Rotation paths and how fast each direction turns (deg/step)
Each turn is a multiple of 5 degrees from 10 to 175, or 0.
Each row of a path follows its step; steps can be skipped.
path 1
step 0: [ 25   6 -21 -31  -1 -41 -11 -51  12  37   1 -15 -37  10  28  -3  -3  39
  38  -6  16 -10   9 -13  -5  -2 -17   9  24  -3   2 -23  16 -14 -24  11
 -44   8  17  42   9]
step 1: [-26  21 -10 -23  25 -39 -17  10 -18  -4   9  23 -15  22  -5   6 -60  17
  29  18  28   8  52 -17  31  47 -15  20 -18  -8  13  10   6 -11  24   0
  -8  11 -22  -1  13]
step 2: [ -3   0  24 -34 -20 -27 -17  14  -2  -6  32   7 -28  28   2 -19  10 -39
  -1   3 -25  -6  39  -2  -3 -33  -2  27  -5 -14 -19 -23  50 -12  13  50
 -28  29 -29 -10   4]
step 3: [ 10  -6   7 -26  38 -24  15   8 -54   5 -13 -32  18   1  22  -5  -4  16
  31  24  -3  -9   8 -15 -32 -19  19  32 -31 -44   9   4  23  -5  17  41
  13   3  23  27 -31]
step 4: [ 27  21 -26 -31  -5 -13 -43 -44  -9  23  -9  -1  -6   2  35  18  -7  35
   2  17   5  -8  10   5  34  -5   6   4 -33  24 -11 -33  43  -4  -1   2
 -37  25  28  26 -22]
step 5: [-23 -23   2 -34  32 -24 -23   9  -2   0  10   9 -33  -3  -6 -49 -55  20
 -27  35   7   1  19 -31  10  32 -18  12 -53  -2  -3   0  21  21   5 -13
   1   8 -17   5   3]
step 6: [  1 -15  12  -6 -12 -30 -11   9  20   2  29   5 -21  19  35 -22 -22  -1
  -4 -12 -21   5  46  24 -26 -59  21  63 -16  15  -6 -10  20  34  15  18
 -17   5  -2 -13  -2]
step 7: [  2 -45   2 -42  37 -35  -3   0  -7  -5   9 -33  39 -15   5  17 -29  31
  37  17   0   8  18 -17 -34 -25  -2   9  14 -20  20 -23   8   7  -9   2
  -6  29  16   9 -50]
step 8: [ -7   3   3 -12  12 -42 -33 -47  -5  17   9  -9   8  -2  14  50 -24  -3
 -13 -14 -33  -4  36   7  30  41  -2  14 -15   3 -21 -18  18  20  -6   1
 -40  15  37  32   3]
Speeds:
[  9   0  -3 -15 -10   8  -2  -6   0  -7 -10   8   4  10   0  17  -4   4
  -9  -7  -5  -3   0 -10  -5  -7  10  11   3  14  -3  -2   1  -4   0   0
  10  10  -5  -1  17]
160
[-15  -8  -2  -4   0  -9  -2  -6   8   4  -2  -1   5   4 -21   1   1  -4
  -8 -10 -12   3  -4   3  -2  -2   3   6  -2  11   7   1 -11  10  -4 -11
   2   1  18  -4 -14]
25
[ -7   4   2  -1   9  -4  15  12 -15 -10  -8   3  19  -2  -2  -5 -12   3
  -7   1  13   9   4 -13  -7   8   2   3  -6   6  -5   0 -11  -5   5  -3
  -1  -7   0   5  -5]
175
[  9  -9   1  -2   6   2   0  11   4  16 -12  -8   1  -6   5  10   2  -9
  16  -4   6  -9  -1 -13  -4  -3  10  -3   8   5  -3  -7   9  -2   6  -9
  -2  -9  16   4  -4]
95
[  3  15  10  15 -14 -10   2  -1   6  -2  -6  10  -2   2   5   6  -9  -6
   4   3   3  -8   5  14   2  -4   5  -3  -3  15 -14  -8  -5   1   3   6
   4   6   2   2 -15]
160
[-13   2 -10   4 -20  -2   3   3  18   8   2 -18   6   5  10  -6 -14   3
   3   6   6   4   6  -6 -10   0  -5  -4   0   6  10  -1   0   5  -6  -2
   3  -1  -2   0  11]
60
[  1   1  -3  -1  -3  14   9 -11  12   6  -8   1  -9  -1  -4  -3   2  10
 -12 -12  14 -15  13  -3   2  12   4   6  -7  -9   2  -3   1   1  -4  -3
  -2  -4  -8   7 -14]
80
